A single turn carries every row of the set below to another of its rows. Some are shown first; where does it send the rows asked next?
vikel: [-17  34  36  26  17 -11  -9  -3  -8  16   0  -2]
gera: [-18  28  35  26  11  -3   2   4 -11   6   7 -16]
mirak: [-15  16  41  13  18 -12  -1   3   1 -12  -2   8]
zarok: [-13   3   1  39  29  -4 -28  -3 -38   0   0  -4]
Napip: [  7  16  37  25  19  -5  -1  -4   7  -3  -1 -27]
Vik: [ 11   9 -15  16  18  20  13   0   3  12  -9  -9]
Gev: [  2  -1 -21  21  30  15  11   4   2   5   0   0]
tuder: [  2 -11  -3  20  33  -7 -14  -5 -34 -13   1  12]
Lokas: [-29  24  33  25  18   5 -14   6  -8  17   2   2]
kozok: [-18  -5  12  29  26  10   9   7   9  13   5 -22]
varov: [  8  18  27  18  10   4  -4   7   2   2  -9 -36]
Tido: [ -1  12  31  19  28   7   0  -2  -4  18 -31  15]
kipak: [ -4  -7  14   7  22  27 -14  -6  -2  24   0  14]
bito: [  6   3  -9  12  21  26 -17 -12  -4  19  -5  14]
medo: [-14  18  24  14   3   0   4  14  10 -16  -1   0]
vopab: [-13   6 -16   7  14   6 -30 -12   0  17  -4   5]
fanos: [-11   1 -12  34  37 -12 -29  -7 -24   5  -9   0]
duvu: [ 10  26  32  21  20   2  -9 -17   5  -5   3 -23]
gopi: [  8  23  21  28  26  -8  -6   9  -3 -11 -25 -27]
zetud: [-17  21  30  25   4  -2 -12  15 -28  15   0 -10]
kub: [ 11   1 -17  16  21  27  -3  -6  -3  16   1   0]
vota: [  2  13  24   5  15 -13   8   1   4 -15  14   5]
kav: [ -8   1  -5  29  32   0 -29  -5 -37   7   9   1]
ralov: [ 22  -2  -1  23  27   2 -25  -8 -34  -2  -6 -15]
tulem: [  7  10 -11  10  19  18   8   6  -7  26  -2 -15]
gol: [ 15  -7   6  29  20  -3 -25  -3 -33 -10 -10 -18]
Ramu: [  1   3   8  13   7  31 -12 -12  -6  26  -6   8]
zulam: [ 20   2   8  15  14  29 -10 -11 -11  19 -16   6]
Zukub: [  5   4 -24   6  21  15 -14  -8   2  12  -5   7]
vok: [ 14  -6  12  19  17 -19 -15  -9 -10   7 -19 -31]
Kulib: [ -7  12  20   4  21 -16   2  16   9 -14 -12   9]
pafo: [ 13 -19  11  28  20   3 -30 -10 -29   5  -7  -7]
nef: [ 13 -10  -9  27  27  -9   2   9 -34   1  -6   2]
nizar: [ -8  13  26   8  14 -25   5   9   4  -8   5   3]
Nudib: [-20  -4  29  17  24 -12 -13  14   3 -18  -1   7]
nefog: [ -4   4  -4  30  29   1 -21 -10 -45   5   4  -4]
Zike: [-22   3  13  40  27  -9  -9  -4 -23  27   3 -10]
Vobak: [ 10  -8  -7  21  40  -7 -11   2 -28 -13  -2  11]
nogud: [-21  36  26  21   2   3  -8   7  -1   1  -7  -2]
ninit: [-13   6 -15   6  20   8 -16 -10  14   8  -9  12]
gizet: [ -2   9 -13   1  33   3 -17  -7  14  10 -19   2]
Lam: [ -1  26  29  15  14 -15  -4  -1   5 -12 -11 -24]
gam: [ 16  -4  -4  24  31  -2 -20 -13 -32 -11  -8 -15]
nofib: [-16  41  22  19  17  -8  -6  -7 -10  10  11   3]
zum: [ -9   7   4  -5   0 -17 -15   4   2  14 -16 -13]
teni: [ -3  25  31  24   7  11  -4   3  10 -11 -12 -16]
feg: [  3  -7  -1  27  31 -12 -10   7 -34 -16  -7  10]
mel: [ -1 -12  18  18  31 -23   3   2 -13   1 -14  20]

mel -> vok
mirak -> Lam
Now find these:
Ramu -> ninit
Zukub -> kub
tuder -> gam
vota -> duvu
feg -> gol
nef -> pafo
teni -> nogud
zum -> kozok
nizar -> Napip
Vobak -> ralov
Kulib -> varov
zetud -> Nudib
vopab -> Gev
kipak -> gizet

A single turn carries every row of the set below to another of its rows. Some are shown first; where does it send the rows asked next?
Gezu: [  3 -17  24   8  20  19 -10   1   4   2  28 -12  22  -4  10 -17  -3 -20
  14]
Katip: [ 27  -5 -20   3 -14 -12  -5  -1  37  19 -12  15  20   5   4   7  13 -49
  -2]
lig: [ 15   2 -14  14 -15 -10  -6  -5  36  16 -10  25  37  11  -5   5  19 -43
  -2]
Zom: [ -1  -6 -16   7  11 -10 -25  -9  14  -6  -4  20  43   0 -15  15  28 -23
 -11]
rav: [ 17 -12 -20  -5   3  -4 -21 -11   8  -5   4 -16  21  -8 -13  22  36 -13
  -9]
riza: [ 10 -13  32  14  23  15  -4   2   1   5  26  -3  28  -4   7 -11  -6 -18
  14]
mis: [ 34  -3 -16   4 -26   0  -3  -9  26  15   1 -18  16   5  -6  14  33 -26
   1]
Tafu: [  6   9 -15  32 -10 -19 -13   5  26  17   3  -7  37  18 -16  16  15 -15
  -8]
loreb: [  8 -21  20   3  22  15  -9   5   7   5  26 -10  15  -7  17 -19 -10 -29
  14]
fep: [ 24  -1 -23  16 -13 -20 -10   8  25  21   5 -29  13   8  -6  21  14 -19
  -9]
meka: [ 14   0 -25  19  -4 -28 -12  12  35  23  -5   2  21  10  -1  14  -2 -36
 -11]
funu: [ 14 -15  30  10  20  16  -3   2   0   5  27 -10  21  -6   8  -9  -5 -17
  15]
pav: [ 18 -18 -28 -12  13 -17 -23  -4  19   1  -8  10  15 -12   2  17  15 -39
 -13]
nekob: [  9 -13  30  14  25  13  -4   4   4   6  24   5  28  -5   9 -12 -11 -24
  13]
Perig: [  0 -15  26  11  22  17 -11   2   5   1  27  -5  27  -2  10 -20  -5 -22
  14]
zilif: [ 15   6 -17  26 -14 -17 -11   4  22  17   6 -24  26  14 -15  20  19 -11
  -8]
Fos: [ 37  -7 -21  -2 -21  -7  -3  -4  33  19  -5  -6  10   1   3  12  20 -41
  -1]
redil: [ 17 -19  26   6  25  11  -3   5   5   8  23  -3  15 -10  15 -11 -13 -27
  13]
metil: [  0 -17  24   9  23  15 -10   4   7   2  24   1  26  -3  13 -21  -9 -28
  14]
kod: [ 13   7  -8  20 -19  -3  -6  -9  29  12  -4  13  44  15 -15   7  31 -28
   0]
rezik: [ 23   4  -9  15 -25   2  -4 -11  24  12   1  -8  33  11 -15  12  38 -19
   1]
mivo: [  5 -12 -23  -2  16 -17 -25  -4  20  -2  -9  25  32  -6  -5  13  16 -37
 -12]
peke: [  6   6 -19  29  -4 -25 -14   9  32  20  -3   7  35  16  -9  13   5 -28
 -10]
batas: [ 17 -18  28   6  22  14  -3   4   2   7  26 -10  15 -10  12 -10  -9 -22
  13]
mevun: [ 23 -19 -27 -15   7 -10 -21  -6  13   0  -1 -12  10 -13  -2  21  25 -27
 -11]
neru: [ 12 -17  28   9  27  11  -4   5   6   8  22   5  22  -7  13 -12 -15 -29
  13]
viz: [ 24  -3 -27  14  -8 -26 -11  11  32  24  -1 -16  10   6   1  18   2 -32
 -10]
Tudo: [  8 -20  22   4  20  18  -9   3   5   3  28 -15  16  -6  14 -17  -5 -23
  14]
ralo: [  5  -6 -15   5   5  -5 -24 -13   7  -8   3  -1  38  -2 -20  19  38 -11
  -9]
Benar: [  4 -20  21   5  24  13 -11   5   9   4  23  -2  19  -5  16 -20 -11 -31
  13]

kod -> rezik
rav -> mevun
fep -> viz
Now find these:
Tudo -> loreb
funu -> batas

A single turn carries every row of the set below to another of its rows. Some are shown first; where does it send the rows asked next?
goko: [ 14  12  -1 -29   2  -2 -23 -19   6  39  -3 -20  -8 -16 -19  13 -17   7
   6   9  14  -3 -14 -11]
gesu: [  3  13   6 -25  -4   1   7 -15  -8   6 -21  18   1   6 -14  19 -10  -8
   7  10  12  19 -22  -7]
gekez: [ 10   7  23 -10  -5  -8 -20 -19   0   0 -11  10  12  16  -1 -17 -21   1
   5  -9 -17   2  -7  -1]
bug: [  9   8  -3   6  -1   1  -4  -1  16  13  -5  13  27   9 -19  16   0  -5
  -1  -7 -39  11  -9  11]
gok: [-11   6   3  -9 -26  16  -3   3   6 -13  23  -9  -1  -6   5  -4  -2  -3
   2  26 -22  26 -23  -2]
loru: [  0  -1   8   0   3  -4   4   1  13   3 -23  10  -2  10   3  -2  -6 -11
   3 -16 -39 -17  -4  -1]
zem: [-10   3   2 -15   2  16  -1   0   6 -15 -23   2   1  11  -4 -15   3  -5
   1  -2 -17 -18  19  -4]
kazuv: [ 15   5   3  24  12 -10   2  -1   4  17  31 -29   8  -5  -9  16 -11  -5
  -6   6 -11  -5 -38 -14]
zuto: [ 18  10  -4  -3  28   4  11 -12   6  30  -4 -27   7 -22 -25  27  -8  -6
   4  10   7  -5   5   5]
suko: [ 24  13  14  -1  -3   2 -12  -3  -5  40  11 -16   3   0  -6  10  10   2
  12  38  10 -27 -29   3]
nove: [ -1  -1   9   4  -5  12  21   3   1 -17  11 -17  -2  -9  13 -15  -3 -13
   9  29 -11  12   8   9]
fosis: [ -1  -8   1   2  -5   8 -10  12  -3  15  35 -11  -5 -20 -18 -17  12   9
  -6  26  -1 -28 -23   0]
gamo: [ 15   0   9 -17  14  14   7   3   8  -9 -24  13   1   4   0  31  -3   6
   4   9   0  21 -11  -2]
Gapo: [  5   7   3 -32  -7  -1  -5  -3 -20  11  18 -17   0   4  -4   2   7   5
   1  18   5 -42 -35  -3]
vamol: [ 30  -8 -12 -15   6 -13  10   6  -5  20  30 -25   2 -12 -11  -6  -2   5
  11  -7   6 -14   3   0]
duk: [ -1  -1  -1   6  -3   2   8  -7   7  -3  37 -21   7 -19 -21 -14  -4  -2
  -8  28  -1 -34 -25  -7]
visug: [ 14  -3  -9  -2  -6 -16 -11 -13  10  16 -14  -2  15  16 -14 -13  -9 -14
  17   6 -15  13  -3  23]
nolut: [ -9  17   6  10   3  17  -8  -5  28   4 -16   7  20   7 -19  15  -1  -8
  -5  21 -32  -1   3 -12]
meli: [ 34   6  16  -2   9  17   7   2  20  11  13 -19  14 -13 -14  21  18   5
  22  25  -1 -31 -14   8]
bur: [  2  14 -17  -2 -16  17 -10  -5  10  18 -19  -2   8  11 -23 -11  14 -14
  14  10  -5   8   7  13]
dofun: [  7   2  -5 -25  -1   4  14  -9   9 -10 -31   3 -10  11   5  19 -13  -8
   6   6   5  10 -22  -8]
nika: [ 12  -7  11  -3   2  -1   3  12   5  13  22 -15 -18 -22 -19  -4  14  -4
  24 -20  -7 -20 -24 -10]
kem: [ -6  -4   4 -27  11   6 -23  -5   2   3  -9 -29 -26 -11  -7   7  -6   5
   3  -8   1 -13 -35 -10]
Zap: [ 25   5  -1   5 -10  15  10  -4  22   4  33 -21   5 -25 -13 -12  -3   8
  -1  19   3 -36  -7  -9]
Nifal: [ 10  -1   6 -22   8   4   9  -3  15 -16  16 -25  11  -3  -6  20   2   5
   5  22 -12 -45 -30  -7]
kipib: [ -2   1  10   0  37  16   3  -2   1  -8  -2 -30   0 -16 -15  28  -2   0
  -7  -7  -6 -10 -21   0]
Gute: [ -9   8  -5 -16 -33   7  10   6  12  21   8   2 -17 -15   6  -6   0 -11
  11  29 -23   7  -2  -9]
davu: [  4  18  22  -2 -13  12  15  -3   3  11  16   6   6 -17   8   0 -13  -3
   0  33 -17  10  16 -13]
loku: [ 20  -3   2  10  -8  12 -12   9  21  24  28 -16  -7 -20  -4  -9   2  15
  -6  32  -3 -29 -15 -10]
mupo: [ 15  -8  18  -9   9 -23 -18  -4  19  18  27 -18   0 -13 -10   5 -23   9
   7  17 -11 -14 -22 -30]
Nakir: [ -6  15   2  -4  -8   7 -29 -18   3  -3 -14  -7  14  27  -3 -14 -16  -2
 -10  21  -7   7  -7  -8]
lalot: [  4  -1   7 -11  14  -1  10   0   1  14 -31  15  -4   4 -10  23  -2 -11
  12  24   6  19 -10   3]

nove -> davu
loku -> fosis
kipib -> zuto
Now find these:
mupo -> nika
nolut -> bur
gamo -> lalot
Nifal -> meli
gekez -> loru

